In the data rows, 50 means zero.
Here are some numbered points:
array([81, 32, 0, 39, 28, 57, 25, 78, 43, 63, 43, 69, 57, 32, 45, 50, 52, 24,
       26, 96, 64, 55, 69, 62, 66, 54, 68, 30, 34, 47, 63]) 0
array([59, 36, 7, 47, 54, 48, 57, 54, 65, 66, 47, 47, 74, 47, 65, 45, 60, 53,
       56, 61, 23, 51, 35, 32, 58, 74, 68, 52, 37, 59, 71]) 1
array([58, 51, 18, 58, 69, 49, 38, 69, 39, 69, 49, 50, 60, 46, 2, 70, 82, 52,
       53, 52, 74, 55, 51, 69, 41, 38, 68, 47, 58, 54, 32]) 2
array([63, 43, 77, 50, 58, 57, 22, 44, 24, 58, 45, 46, 28, 40, 8, 51, 38, 30,
       23, 62, 66, 52, 69, 33, 51, 35, 76, 10, 50, 55, 32]) 3
array([55, 8, 53, 19, 76, 63, 9, 38, 17, 67, 45, 45, 17, 63, 19, 64, 79, 33,
       59, 40, 40, 29, 85, 54, 50, 55, 99, 0, 25, 55, 57]) 4
array([59, 68, 75, 56, 40, 51, 23, 47, 28, 65, 30, 44, 37, 11, 33, 65, 49, 27,
       39, 67, 74, 16, 49, 39, 60, 52, 85, 17, 45, 77, 47]) 5
array([54, 45, 52, 51, 59, 46, 43, 57, 49, 58, 46, 44, 46, 41, 39, 47, 47, 43,
       44, 59, 57, 50, 48, 47, 44, 50, 53, 43, 41, 47, 44]) 6
array([27, 66, 39, 41, 52, 51, 82, 49, 74, 62, 59, 37, 62, 55, 64, 38, 42, 74,
       50, 41, 47, 56, 55, 45, 59, 48, 40, 66, 76, 22, 74]) 7
array([56, 48, 72, 58, 49, 59, 35, 40, 35, 47, 50, 53, 33, 39, 27, 40, 37, 33,
       14, 61, 55, 54, 70, 36, 61, 41, 71, 21, 62, 58, 43]) 8
array([56, 47, 14, 33, 58, 36, 46, 53, 43, 59, 36, 31, 51, 29, 31, 34, 31, 23,
       58, 77, 39, 50, 80, 48, 45, 57, 40, 48, 18, 28, 36]) 9
array([0, 99, 99, 68, 13, 42, 99, 45, 32, 28, 91, 63, 41, 34, 95, 46, 10, 99,
       59, 0, 28, 58, 15, 23, 39, 37, 10, 42, 99, 51, 73]) 10
array([19, 41, 75, 50, 35, 64, 56, 44, 65, 30, 74, 58, 45, 70, 84, 36, 54, 86,
       54, 33, 55, 68, 36, 72, 59, 32, 39, 86, 76, 41, 61]) 11
array([54, 57, 38, 48, 21, 31, 62, 41, 64, 66, 57, 57, 65, 74, 99, 52, 41, 84,
       57, 26, 49, 71, 47, 16, 39, 60, 50, 74, 58, 21, 61]) 12
array([64, 55, 30, 44, 33, 43, 43, 55, 38, 55, 37, 70, 55, 35, 73, 43, 49, 42,
       43, 54, 34, 46, 46, 55, 60, 49, 52, 38, 29, 61, 64]) 13
array([37, 62, 53, 73, 12, 17, 72, 50, 63, 16, 50, 38, 65, 68, 62, 39, 39, 73,
       52, 36, 44, 75, 46, 29, 53, 18, 63, 93, 54, 63, 52]) 14
array([61, 40, 40, 51, 63, 48, 39, 45, 26, 44, 63, 60, 42, 25, 34, 44, 61, 38,
       50, 49, 37, 42, 33, 41, 23, 63, 53, 32, 30, 53, 39]) 15
array([86, 37, 41, 57, 56, 77, 33, 64, 61, 65, 39, 42, 51, 42, 16, 89, 49, 18,
       75, 73, 55, 44, 53, 44, 41, 95, 47, 39, 40, 49, 26]) 16
array([2, 99, 91, 69, 25, 50, 89, 49, 50, 37, 78, 67, 43, 38, 82, 48, 27, 77,
       48, 14, 45, 49, 32, 39, 54, 47, 21, 43, 85, 57, 65]) 17
array([53, 54, 30, 55, 65, 31, 44, 64, 35, 63, 54, 43, 45, 45, 27, 67, 69, 27,
       57, 58, 53, 50, 48, 46, 41, 53, 55, 41, 8, 58, 39]) 18
array([63, 71, 78, 61, 41, 35, 33, 70, 23, 49, 41, 63, 41, 27, 13, 76, 65, 32,
       33, 67, 54, 14, 36, 80, 43, 64, 20, 24, 54, 79, 39]) 19
array([39, 21, 24, 20, 83, 59, 20, 24, 20, 31, 69, 28, 16, 52, 0, 40, 77, 68,
       66, 21, 74, 58, 99, 68, 48, 13, 99, 48, 36, 24, 17]) 20
array([62, 30, 40, 38, 42, 51, 29, 58, 27, 61, 46, 60, 48, 47, 17, 54, 47, 31,
       42, 58, 49, 45, 62, 39, 56, 46, 72, 14, 42, 58, 41]) 21
array([63, 40, 45, 59, 66, 41, 41, 75, 36, 61, 56, 55, 27, 40, 27, 50, 53, 34,
       57, 47, 50, 63, 48, 56, 55, 25, 66, 34, 5, 66, 31]) 22
array([61, 68, 44, 59, 75, 55, 66, 37, 62, 54, 32, 48, 51, 49, 64, 20, 34, 49,
       55, 55, 43, 64, 60, 54, 48, 38, 48, 63, 60, 44, 53]) 23
array([63, 69, 42, 57, 78, 57, 69, 38, 60, 51, 30, 49, 48, 43, 68, 15, 37, 48,
       55, 59, 39, 64, 66, 55, 48, 39, 46, 59, 63, 47, 62]) 24
New points follow, each followed by the numbers of its five nearest points above by angle, seen from the average point of the numbered points, nearest first.
array([28, 73, 36, 40, 57, 47, 87, 40, 81, 63, 63, 38, 64, 54, 64, 33, 42, 78,
       46, 38, 46, 56, 66, 47, 58, 53, 35, 78, 82, 17, 72]) -> 7 12 23 11 24
array([8, 49, 55, 49, 37, 61, 44, 37, 43, 13, 73, 48, 75, 86, 59, 58, 50, 51,
       49, 35, 69, 50, 53, 78, 46, 46, 33, 78, 61, 63, 18]) -> 11 14 17 10 7
array([58, 56, 46, 54, 37, 51, 47, 48, 42, 51, 56, 62, 44, 50, 50, 59, 41, 44,
       56, 52, 55, 63, 66, 42, 44, 55, 37, 47, 48, 38, 53]) -> 12 10 17 16 7
array([47, 62, 51, 71, 20, 27, 71, 52, 69, 28, 46, 44, 60, 64, 72, 41, 38, 67,
       48, 46, 44, 68, 42, 34, 55, 24, 59, 81, 52, 61, 55]) -> 14 12 11 10 7
array([0, 41, 78, 39, 40, 77, 57, 50, 70, 24, 53, 40, 69, 85, 74, 57, 56, 72,
       92, 27, 64, 28, 33, 85, 67, 49, 34, 85, 79, 63, 46]) -> 11 7 17 10 14
array([36, 48, 42, 48, 24, 37, 54, 31, 64, 77, 59, 55, 76, 79, 95, 51, 55, 83,
       49, 32, 60, 71, 44, 7, 35, 49, 63, 76, 63, 24, 60]) -> 12 7 14 11 10
array([41, 52, 45, 45, 28, 36, 56, 41, 67, 75, 59, 52, 65, 70, 94, 55, 47, 81,
       49, 33, 54, 66, 43, 20, 38, 55, 54, 75, 60, 26, 59]) -> 12 7 11 14 10
array([89, 32, 46, 56, 63, 84, 28, 64, 64, 69, 45, 37, 46, 41, 9, 99, 56, 10,
       72, 91, 59, 37, 53, 56, 37, 99, 48, 32, 37, 46, 24]) -> 16 6 18 19 2
array([12, 41, 56, 34, 67, 89, 78, 32, 70, 28, 62, 61, 68, 98, 56, 76, 90, 51,
       80, 0, 82, 0, 36, 67, 67, 60, 69, 70, 68, 68, 25]) -> 11 7 17 20 2
array([68, 38, 48, 46, 57, 51, 39, 47, 25, 44, 57, 55, 44, 30, 37, 50, 49, 41,
       52, 52, 33, 36, 37, 48, 28, 63, 53, 31, 32, 53, 33]) -> 15 16 19 18 21
array([2, 44, 74, 35, 35, 71, 56, 47, 64, 23, 53, 44, 69, 73, 70, 57, 59, 71,
       77, 32, 57, 39, 34, 72, 69, 49, 34, 79, 74, 55, 53]) -> 11 7 17 10 14
array([67, 37, 0, 49, 57, 50, 60, 63, 70, 78, 35, 46, 84, 56, 81, 47, 58, 56,
       55, 64, 5, 52, 28, 38, 58, 81, 67, 54, 49, 63, 70]) -> 1 13 12 7 24
array([49, 29, 21, 31, 67, 69, 22, 32, 28, 37, 64, 30, 27, 36, 0, 41, 76, 68,
       60, 42, 66, 49, 81, 64, 53, 25, 99, 47, 42, 44, 27]) -> 20 4 2 3 21
array([0, 36, 47, 17, 60, 64, 48, 36, 42, 7, 47, 44, 99, 99, 41, 49, 77, 72,
       41, 26, 77, 0, 41, 72, 49, 38, 54, 62, 99, 71, 16]) -> 11 20 7 2 14
array([57, 46, 53, 51, 72, 41, 38, 63, 46, 68, 41, 36, 39, 24, 21, 45, 45, 26,
       31, 73, 67, 51, 48, 39, 38, 46, 59, 33, 25, 42, 37]) -> 6 3 18 9 22
array([65, 43, 30, 39, 55, 43, 42, 52, 44, 50, 38, 49, 50, 40, 42, 45, 39, 36,
       45, 61, 47, 50, 67, 50, 45, 55, 46, 40, 35, 39, 46]) -> 9 0 6 16 21
array([61, 68, 73, 56, 51, 45, 41, 60, 24, 51, 48, 63, 43, 31, 19, 72, 61, 35,
       40, 59, 50, 22, 36, 76, 42, 63, 26, 26, 59, 71, 41]) -> 19 5 15 16 3
array([85, 35, 30, 71, 85, 47, 33, 95, 33, 85, 56, 69, 19, 13, 5, 36, 64, 4,
       55, 53, 44, 76, 34, 58, 62, 12, 64, 28, 0, 60, 18]) -> 22 18 21 2 6
